[ 0.97 -2.11 -3.51 -0.93  1.43] -> J105
[-1.60 -4.63 -0.13 -7.88 -8.06] -> J833
[ 0.78  0.64 -0.16  0.15 -0.27] -> J898
[3.08 1.37 0.96 1.56 1.67] -> J150
[-1.00  2.15  1.32  2.83  2.01] -> J593
[ 0.88 -1.25 -1.75  0.60  1.92] -> J519
[ 3.08  1.37 -0.02 -0.35 -0.95] -> J446
[-1.78  0.15  0.38  1.44  2.05] -> J791
[-1.60 -4.63 -0.13  0.19  1.18] -> J887
[3.41 3.96 0.02 0.09 1.19] -> J137
[-2.98 -4.36 -2.62 -0.76  0.91] -> J227
perm: [ 2.01 -1.00  2.15  1.32  2.83] -> J593
present: [2.15 1.32] -> yes
present: [-1.60 -4.63 -0.13  0.19  1.18] -> yes
present: [ 0.60 -1.75 -1.25] -> no
present: [0.38 1.44] -> yes
perm: [1.19 3.41 3.96 0.02 0.09] -> J137
present: [-1.60 -4.63 -0.13 -7.88 -8.06] -> yes

[ 2.00 -5.39  3.19  1.05  0.59] : J60
[-1.69 -2.27  1.49 -0.71  4.31] : J523
[-3.14  7.43  0.58 -1.03 -1.91] : J293
[ 4.31 -0.71 -1.70  1.49 -2.27] : J242
perm: [-2.27 -1.70 -0.71  1.49  4.31] -> J242
present: [ 7.43  0.58 -1.03 -1.91] -> yes

[-1.05  5.17 -4.68 -6.43]  J635
[ 6.41  0.35 -0.15 -3.86]  J501
[-1.48  0.32 -2.70  5.44]  J347
[ 0.10 -1.82  3.94 -4.38]  J720
[ 2.72  1.77  0.00 -6.52]  J488
[-1.82  0.10 -4.38  3.93]  J949
[ 2.30 -0.37  3.93  3.43]  J151
[ 1.77 -0.43 -0.09 -4.29]  J491
[ 0.21 -0.05 -3.80 -0.79]  J936
[ 5.18 -1.62  0.63  1.23]  J165
[-4.29 -0.43  1.76 -0.09]  J812
perm: [-3.80 -0.79 -0.05  0.21] -> J936
present: [0.35 6.41] -> no
perm: [-2.70  5.44 -1.48  0.32] -> J347
perm: [ 3.93 -4.38  0.10 -1.82] -> J949
perm: [-0.09 -4.29 -0.43  1.76] -> J812

[-3.02 -8.09 -0.94 -1.18  3.07  6.50] = J995
[-8.09 -1.18  6.50 -3.02  3.08 -0.94] = J836
[-2.06 -3.25  1.49 -3.80  2.46 -9.06] = J78
[-8.09 -1.18 -3.02  6.50 -0.93  3.07] = J379
[-3.02 -8.09 -0.94 -1.18  3.07  0.82] = J497
perm: [-8.09 -3.02 -1.18 -0.94  3.07  6.50] -> J995
present: [-0.95 -1.18  3.07  0.82] -> no
present: [-3.25  1.49] -> yes
perm: [-0.94  3.08 -3.02  6.50 -1.18 -8.09] -> J836
perm: [ 3.07 -0.94 -3.02  6.50 -1.18 -8.09] -> J995
present: [-0.94 -1.18  3.07] -> yes

[-0.83  0.66  0.22  1.16  1.09 -4.98 -3.07  4.13 -0.04 -0.51  2.41  2.38
 -3.74  1.41] : J143
[-0.83  0.66  0.22  1.16 -3.85 -4.98 -3.07  4.13 -0.04 -0.51 -1.79  3.76
 -1.20  3.07] : J328
[-1.20 -1.79 -3.07 -0.51 -4.98  3.07  0.22 -0.05  3.76  4.13 -0.83  1.16
 -3.85  0.66] : J906
[ 0.36 -0.01 -0.49 -1.46 -0.65 -2.60  1.08 -2.03 -1.46 -2.00  0.60  1.39
  1.45 -1.83] : J854
present: [-0.49 -0.01  0.36] -> no
present: [-4.98  1.09] -> no
present: [ 1.16 -3.85] -> yes
perm: [ 0.66 -3.85  1.16 -0.83  4.13  3.76 -0.05  0.22  3.07 -4.98 -0.51 -3.07
 -1.79 -1.20] -> J906
perm: [ 3.07 -0.83  0.66  0.22  1.16 -3.85 -4.98 -3.07  4.13 -0.04 -0.51 -1.79
  3.76 -1.20] -> J328
present: [-4.98 -3.07  4.13] -> yes
perm: [-4.98 -3.74 -3.07 -0.83 -0.51 -0.04  0.22  0.66  1.09  1.16  1.41  2.38
  2.41  4.13] -> J143

[ 1.62  1.56  2.08  1.54 -2.27  1.67  1.79  2.99  3.27] = J845
[ 0.11  5.33 -3.04  4.22 -2.39  4.01 -1.92 -0.55  3.36] = J613
[-3.00 -3.25  1.35 -3.20  4.36 -3.36 -1.22 -1.15 -2.73] = J264
[-3.86  1.90 -2.99  3.39  3.85  1.63 -1.96  0.16  1.33] = J8
[ 2.68 -1.33 -0.47 -0.75 -3.67  0.21  0.48 -1.79 -3.40] = J696
[-0.41 -1.46 -3.31 -5.65 -0.86  2.06 -2.84 -1.56  0.19] = J714
[-0.49 -3.89  0.68 -3.39  3.10 -2.49  0.39 -1.38 -3.52] = J961
[ 4.87 -7.98  3.88 -7.64 -4.02 -7.85 -0.62 -3.08 -6.42] = J826
[-3.24 -1.13 -0.15 -2.31  5.50 -0.73  4.14  0.55 -3.66] = J743
[ 2.68  0.48  0.21 -1.79 -3.67 -3.40 -0.47 -1.33 -0.74] = J357
[ 2.06  0.19 -1.56 -0.86 -5.65 -0.41 -3.31 -2.84 -1.45] = J509
perm: [-5.65 -3.31 -2.84 -1.56 -1.45 -0.86 -0.41  0.19  2.06] -> J509
present: [ 0.16 -1.96] -> no
perm: [-3.40  2.68 -1.33 -0.47 -0.75 -3.67  0.21  0.48 -1.79] -> J696
perm: [-3.67 -3.40 -1.79 -1.33 -0.74 -0.47  0.21  0.48  2.68] -> J357

[-2.76  2.26 -0.11 -0.03] = J422
[-7.75  0.81 -4.52  1.75] = J962
[ 2.26 -0.12 -0.03 -2.76] = J580
perm: [-0.12 -0.03  2.26 -2.76] -> J580
perm: [-2.76  2.26 -0.12 -0.03] -> J580

